In the data rows, zero lies at 4.5, halfway between 4 and 5.
Here are some points, each followed by its number:
[3 5 4 6 4 1 3 6 2 5 5 3 2 4 4 1 3 5 4 3 3 3 3 3] 0
[6 3 2 4 2 4 4 4 5 4 2 2 3 3 3 3 1 2 3 5 5 5 2 3] 1
[7 1 6 1 2 3 7 1 3 4 3 3 3 2 5 5 4 1 1 3 5 6 3 1] 2
[5 6 4 9 5 2 4 9 3 5 5 4 4 7 5 4 4 6 5 3 6 5 5 7] 3
[4 5 5 7 4 4 5 6 5 5 4 3 3 5 5 4 5 5 3 5 3 4 6 5] 4
[4 2 7 3 6 5 5 5 4 7 8 9 3 5 6 3 8 4 1 4 3 4 6 6] 5
[5 4 7 4 7 5 7 5 5 7 7 7 3 7 8 5 7 6 2 5 5 6 6 7] 6
[4 4 6 5 0 2 8 4 1 5 0 2 5 2 6 3 5 2 4 2 4 7 4 2] 7
[5 6 3 8 5 1 2 8 3 5 5 5 6 7 4 5 4 5 6 3 7 5 4 7] 8
[4 2 4 1 2 2 4 0 3 4 3 3 4 2 4 4 5 2 2 5 5 4 4 2] 9
[6 5 3 3 5 7 2 4 8 4 6 5 5 4 3 8 6 4 6 8 7 3 5 4] 10
[4 6 4 6 2 3 6 3 3 3 3 3 4 2 2 3 5 3 6 4 5 5 5 1] 11
[7 5 6 4 7 7 8 6 6 7 7 6 4 7 7 7 5 6 5 5 6 7 5 7] 12
[3 6 3 3 8 4 2 5 5 3 7 6 4 6 4 4 7 5 5 4 4 3 6 6] 13
[3 4 5 0 5 5 3 1 6 4 5 5 5 3 5 7 6 3 3 6 4 3 7 4] 14
[3 4 1 5 4 6 1 4 7 4 4 3 2 4 2 4 3 3 4 8 4 2 3 3] 15
[4 3 4 2 3 3 4 1 4 3 2 2 3 3 3 3 5 3 3 5 4 3 4 3] 16
[4 6 4 6 5 4 5 6 3 4 5 4 5 6 4 4 3 6 6 5 4 4 2 5] 17
[6 4 6 4 6 7 6 4 6 5 6 7 6 5 5 6 7 4 5 5 6 6 6 6] 18
[9 5 5 6 4 5 5 8 6 6 4 5 5 5 6 7 4 4 5 5 9 7 5 5] 19
[3 6 4 6 7 5 4 6 4 3 7 6 6 7 4 6 4 7 6 4 3 4 3 7] 20
[6 5 6 5 6 7 6 6 6 5 7 8 6 6 6 7 7 5 5 5 6 6 7 7] 21
[4 5 5 5 4 3 7 4 1 4 3 3 6 4 5 3 4 5 4 2 4 5 3 4] 22
[8 3 6 5 3 6 8 3 4 5 4 4 5 3 5 7 4 3 3 5 6 6 3 3] 23
[6 6 6 5 8 7 7 6 5 6 8 6 6 7 7 6 6 6 5 5 6 5 5 8] 24
[4 5 3 6 6 4 2 3 4 3 6 6 4 4 4 4 6 4 4 4 2 1 6 4] 25
New points follow, each followed by the numbers of its two nearest points above by angle, nearest first.
[7 4 7 4 5 5 6 3 5 3 5 5 4 6 6 6 7 3 4 5 6 6 5 5] 18 21
[4 1 4 4 6 4 4 6 2 2 8 8 2 4 4 3 5 6 2 2 4 4 4 5] 5 13
[6 6 4 5 4 9 4 5 7 5 3 3 5 2 5 8 4 4 3 4 5 2 4 3] 10 23
[5 3 2 3 5 4 1 4 4 3 7 6 3 5 2 5 6 5 3 3 1 1 5 4] 25 13
[4 3 3 5 2 6 5 5 5 6 3 4 4 3 2 3 2 5 4 4 4 4 5 2] 1 15
[3 7 4 7 7 4 4 6 3 6 9 9 6 4 5 3 5 8 7 2 3 4 2 5] 20 17
[5 3 4 4 4 4 4 4 3 4 5 6 4 4 5 4 6 5 4 4 5 4 6 4] 5 25
[2 2 4 2 4 2 3 1 3 4 6 6 3 2 4 3 6 2 1 3 4 4 4 4] 9 16
[7 4 3 5 3 7 4 5 6 3 4 7 3 4 4 7 6 6 3 5 6 4 3 2] 10 23
[1 3 5 4 8 2 5 4 3 6 3 3 8 4 7 3 1 4 8 3 7 8 3 4] 22 7
[9 5 6 6 3 7 6 6 7 6 3 5 6 5 6 7 5 6 6 5 7 7 3 3] 19 23
[5 4 4 3 7 4 4 4 5 4 2 1 5 7 4 4 2 5 3 3 6 5 5 6] 1 16
[5 4 4 4 4 6 5 5 5 3 5 6 3 5 5 3 4 5 3 4 4 4 4 5] 5 6
[5 4 3 6 5 4 3 4 4 4 4 5 2 4 3 3 9 4 4 3 6 2 9 5] 25 13
[3 1 5 3 5 5 3 8 5 2 4 5 2 4 4 1 4 5 3 3 4 4 3 4] 0 1
[7 3 7 5 3 6 6 4 6 2 3 4 5 3 6 8 4 3 2 6 7 6 7 5] 23 19
[3 3 4 4 4 3 4 4 3 5 6 6 5 4 5 3 6 4 6 5 4 5 6 4] 5 25
[4 5 3 6 4 1 2 5 0 5 5 3 4 4 3 6 3 4 3 5 3 2 4 4] 0 25
[5 1 3 2 7 6 2 2 4 4 1 4 7 3 4 6 1 2 7 3 6 5 2 4] 1 9
[6 4 6 4 3 3 6 7 5 5 2 4 5 6 5 3 5 6 5 5 6 7 4 5] 19 7
[3 5 6 7 3 3 9 3 3 8 5 6 7 3 8 4 4 2 8 5 3 9 4 3] 7 22
[2 5 4 4 4 2 7 5 3 7 3 4 7 5 5 2 4 5 6 3 4 6 3 5] 22 7
[3 7 7 7 5 2 7 6 2 7 7 3 6 4 7 2 4 5 6 2 4 7 4 4] 22 3
[2 6 4 5 6 2 2 4 3 4 6 6 3 3 5 1 3 6 7 2 2 3 3 2] 0 25
[3 5 3 7 5 4 2 4 4 3 6 6 2 3 3 3 8 3 4 3 4 3 8 4] 25 13
[3 6 4 6 4 7 5 6 6 6 3 4 6 4 5 6 4 4 4 3 3 4 5 4] 4 7
[5 7 4 6 7 5 4 7 5 3 7 4 4 7 5 5 3 8 5 5 4 4 5 6] 20 17
[3 3 3 4 3 3 3 3 8 4 2 5 4 3 3 3 7 3 3 4 1 3 4 3] 16 9
[2 6 5 5 2 5 5 5 5 4 5 5 5 5 4 4 6 5 4 5 4 5 6 4] 4 11
[6 4 3 4 4 6 4 5 7 4 4 4 3 3 4 3 4 3 4 5 6 6 3 4] 1 15
[4 9 5 9 6 4 5 7 4 6 5 5 5 5 5 4 6 5 7 2 4 4 8 6] 3 8
[4 7 5 5 4 6 4 6 7 3 3 1 3 6 3 4 1 7 5 6 4 5 1 6] 17 15
[4 2 7 2 4 5 7 7 4 4 4 4 4 4 3 5 2 3 1 2 6 6 2 4] 2 23
[3 5 3 5 6 3 1 4 3 4 7 7 4 5 5 3 5 4 3 5 2 0 6 5] 25 13
[7 4 5 3 5 5 5 4 5 5 3 3 4 5 5 4 6 5 4 5 7 5 6 4] 19 23
[5 6 4 6 5 4 2 4 3 4 6 5 4 5 4 5 4 5 3 6 3 2 6 4] 25 13
[3 6 5 5 5 3 4 5 3 5 6 5 7 7 5 3 5 7 6 2 3 3 5 7] 20 8
[7 2 3 4 4 7 3 3 4 3 3 1 3 4 3 7 2 3 3 4 3 3 1 4] 1 15
[4 7 4 7 5 4 4 4 4 5 4 4 5 5 5 5 3 5 4 7 5 5 4 5] 17 8
